128 stands for zero in the data rows.
Some points:
[163 240 148  79 111 135 123 184 223 197  39 160 100 174 216 118 167 189 130 122 112 141  63 148 194 235 158 177 140 159 113  88 137 181 217 169 239 176  89 131 197 156 125 102 178 139 156 137]
[180 162 161 118 147 128 138 219 168 104 180  87 191  92 117 214 124 143 110 195 180 141 110 167 182  96  23 167 193 150 138 107 165 145  74 197 225 214 169 141 210  80 120 117 106 234 186 112]
[102 125 223  69 118 203 207 198 142 124 158  68  81  30 151 162 114 165 121 156  98 203 137 198 186  86 129 124 106 121 166 124 159 143 179 126 132  96 127 151 127 164  53  75 126 132 148 102]
[238 109 230 168 125 151 209  75  94 108  82  81 148 167  88 171 137 128 102  94 190  72 155 128 143 143 137 202 204 147 124 130 132 170 193  89 112 166  54 170  60 222 107  68  94 121 135  94]
[166 111 249 255  93 120 152 166 169 123 171  60 160 144 211  76 134 130 110 164 180 155  81  67 149 140 213 120 123 118 127  74 148 124 178 164  70 117 152 155 156 170 167 139 108  61 118 147]
[150 102 180  80 161 150 130  78 205 153 117  84 129 143 162  68 140 149  65 142  80 143 135 168 182 116 151 106 163 189 124 158 118 163  30 118  88 130 120 122  59 167 103 197 104 119 187  42]
[127 152 137 148  69 112 138 188 144  85  93 112 179  48 116  78  57 136 183  92  53  54 152 113 177 125 108 134 161 131 101  72  85 130  46 106 178  80 123 159  83 172 104 137 100 116 102 122]
[ 89 199 143 107  71 100 151  65 112  72  80  44 101 166  74  60 151 166 109 150 103 177 106  78 100  67 111  96  88 113 112  66 158 138  80 131 156 144 109 153 114 119  99  70  72 143  89 116]
[131 141 103  92 209 120 100  92  59 135 105  89  88  39 126  42 115 100 113 141  93 155 105  79 108 112 151 173 161  87  82  89 196 114  98 130 146 208 158 179 123 151 104 101 164  45 152 106]
[131  54 105 152 157 137 168 109 122 159 146  88 143 143 112  83 103 119 242  88 108 137 115 194 130 181 125 164  93 170 145 131  79 125 125 131 182 226 189 196 132  48 108 126 112 113  81  86]
[154 181 156 180 145 151  29 108 139 158  68 198 159 111 117 129  93 163 163 124 163 199 122 155 121  19 127 163  70 115 132 203 115 149 128 125 133 170 203 155  96 144  73 154  85 128 103 168]
[104  93  38 133 128 132  91 128 161 158  85  70 110 120  89 113 137 164 212 140 200 147 117 135 126  87 127  74 193 100 194 121 155  83 182 168 191 159 174  63  58 211 150 159 113 121 128 153]
[ 80 134 148  69 156 141  35 133  63 148  84  36 179 174 131 182  94 118 126  84 186 126 101 120 148  75 141 113 174 103 116 101  32 123 162  67 165 121 168  81 190 117  94 163 143 127  87 127]
[107  84  80 119 127 121  60 176 153  98  92  66  59 117 137  65  62 150  64  40 124  85 131 123 113 103 102 202  98 176 142 128 100  96 172 173  84 118 131  78 162  75 127 140  64 138  99  77]
[175  54 101  82  73 125  69 146 115 163 125 107 199 145  79 179 139 172 161 191  33 197 134  32  70 192 122 169 142 173 112 170 109 138 115 171  71  80 125 108 139 155 103 136 109 137 108 120]
[ 63  46 100 146 109 154 129  84  96  80 136 156 161 157  96 199  75 117  97  89  84 134 113  62 205 204 107 107  55 118 131 130 210 177 135 140 100 182 172  97 156 198 119 161 125 130 142 148]
[147  21 118 118 108  79  98  92 115 101  32 127  94 114 203 151 101  63  99 165 156 189  94 135 148 193  77 139 125 116 107 155 138  98  77 139 156  65  87 136  74 107 149 130 117 155  68 206]
[107  95 134 197 163 138 146 124  71 125  76 192 117 135  90 119  89 137 154 122  92 132   0  96  97 126 127  70 152 141 163 141 166 140 104 128 110  94  78  86 172  97 127 123 144 175 159  79]
[140 136  84 176 102 165 129 129 152  91 101 116 144  84  96 181  95 147 108 121 160 149 133 126  81 157 175  88  56  87  87 147  84  82  81 160  98 165  55  86  89 113 119 123 243 160 172  98]
[115 128  89 132 185 108 148 156 192 119 151 179  54 177  60 195 106  91 154 126 193 205 109  87 124 136 106 168 112 145 137  47  96 137  68  75  91  54 111 179 112 116 124 123 132  90 127 103]
[131 144  86 161  72  79 169  98  93 113 160 140  81 119 148 194 152 120 151  76 109 126  83 174  85 113 220 159 167 130  58 100 141 109 128 123  98  67 211 123 108 108 135 145 124 201 200 111]
[150 131 179 133 107 101 115 135  43 159 187 169  60  91  86 178 211 146 108 120 144  88 129 105 134 121 216 151  52 114 179 108 123 117  73 136 188 123  91  77 132 122 167 218 109 150  99 119]
[110 148 120  52 219 181 185  70 139  85 163 159 119  81 120 119  98 164 122 137 121 120 129 112  97 147 183 143 122 117 124 124  82 174 135 154 101 131 129 114 116 125 235 156 124 169  96 239]
[101 147 104  54 149 113 166 107 113 117 162 165 169 165 172 132 102  93 150 162 141  30  75 106 135  74 115 165  54 146 137 145 106  86 139 179 131 114 146 116  48 132 192  78 179  75 148 109]
[ 62 128 148 124 174 159 140 237 100 133 139 146 140 160  95 114 217 120  87  79 139 103 104 147 103 151 115  99 115 120  74 201 122 123 116 150 123 126 132 137  40  67 134 123 116  53 156 206]
[125 186  83 131 133  63 128 178 106 145 140 124 121  87 147 141 140  33 122 174 136  85 118 149 133 141 112  51 102 152 108 143  81 205 153  74  49 158 104  79  96 108 132  90  76 119 101 129]
[140  90 156 117 139 154 103  43 188 145 130 160 150  58 111 103 240 141 125 127 135  71 120 145 110 107  67  89  75  94 111  88 113 101 152  80  94  74 144  97 172  96 130 106 136 141 165 142]
[141 121  88 116 139  73 160 126 162 110 124 166 181 150 149 166 143  99  59  97  83 134 160 143  68  75 176 103 160 131 247 120 145 122 113 102 118 147 119 149 170  91 137  98 126  69 124 180]
[168 119  70 127 121 204 164 145 133 125 115 185 126 189 142 101 155  37 157 123  85 140 228 107 176  35 170 108 140  96 104 139 158 159 153 165 135 101 110 121 156  85 185 134 134 138 108 123]
[ 95 122  85 124  86  98 113  66 129 190 208 163 191 113  78 118 125 126 101 126 126 130 152 179 163 110 109 144 170 134  98 122 159  68 198 112 111 125  27 188 135  92 126 171 164 113  99 164]
[ 89 134 123 135 113 148  87 123 156 167 190 163 104 168 200 167 142 152 130 109 101  66 153 133  43 140  62  88 164  43 142 136 147 125 126 108 102 142 104 192 127 147 161 117 117 163  88  74]
[ 77 158 144 115  84  74 119 129 154 110 169 170 110 138 121  68 147  96 138 159 175  91 174  98 154 197 146 141 160  56 162 225 114 139 141 104 112 106 166 123 146  79  87  85 144 137 129 112]
[119 111 133 114 100  69  99 139  96 126 196 149 106 139 137  71 122 156 144 117 189 110 202 149  77 122 102  68 131 198  99 195 118 180 110  98 149  89 113 139 205 186 129  93 182 128 179 171]
[166 215 133 150 142 153 104  92  94 149 156 107 121 155 127 152  98 126 157 121 113 117 220 180 133 215  94  56 133 146 137 163 181  38 116 117 121  77 139 106 190 119 186 109 114  79 121 129]
[138 160 102 177 145 141 177 143  75 107 122 194 106 186 177  72 156 125 106 208  96 127 225 139  85 139  75 160 127 144 147  88 111  79 185  70 122 131 152  92 131 142  69 214 197 157 121 132]
There is one direction along which these points spread out most. Take the direction at right angles to it along which they spread out most. Go by this last direction. Where along it does each point below lie, from 0 to 99? The average is 50, and the first point in the table lies past the average. One standard deviation of the points above along it is 16.
[125 186  83 131 133  63 128 178 106 145 140 124 121  87 147 141 140  33 122 174 136  85 118 149 133 141 112  51 102 152 108 143  81 205 153  74  49 158 104  79  96 108 132  90  76 119 101 129] 58
[ 89 134 123 135 113 148  87 123 156 167 190 163 104 168 200 167 142 152 130 109 101  66 153 133  43 140  62  88 164  43 142 136 147 125 126 108 102 142 104 192 127 147 161 117 117 163  88  74] 69
[154 181 156 180 145 151  29 108 139 158  68 198 159 111 117 129  93 163 163 124 163 199 122 155 121  19 127 163  70 115 132 203 115 149 128 125 133 170 203 155  96 144  73 154  85 128 103 168] 35
[ 80 134 148  69 156 141  35 133  63 148  84  36 179 174 131 182  94 118 126  84 186 126 101 120 148  75 141 113 174 103 116 101  32 123 162  67 165 121 168  81 190 117  94 163 143 127  87 127] 36
[168 119  70 127 121 204 164 145 133 125 115 185 126 189 142 101 155  37 157 123  85 140 228 107 176  35 170 108 140  96 104 139 158 159 153 165 135 101 110 121 156  85 185 134 134 138 108 123] 64
[131 144  86 161  72  79 169  98  93 113 160 140  81 119 148 194 152 120 151  76 109 126  83 174  85 113 220 159 167 130  58 100 141 109 128 123  98  67 211 123 108 108 135 145 124 201 200 111] 49
[138 160 102 177 145 141 177 143  75 107 122 194 106 186 177  72 156 125 106 208  96 127 225 139  85 139  75 160 127 144 147  88 111  79 185  70 122 131 152  92 131 142  69 214 197 157 121 132] 72
[ 63  46 100 146 109 154 129  84  96  80 136 156 161 157  96 199  75 117  97  89  84 134 113  62 205 204 107 107  55 118 131 130 210 177 135 140 100 182 172  97 156 198 119 161 125 130 142 148] 31
[ 62 128 148 124 174 159 140 237 100 133 139 146 140 160  95 114 217 120  87  79 139 103 104 147 103 151 115  99 115 120  74 201 122 123 116 150 123 126 132 137  40  67 134 123 116  53 156 206] 55
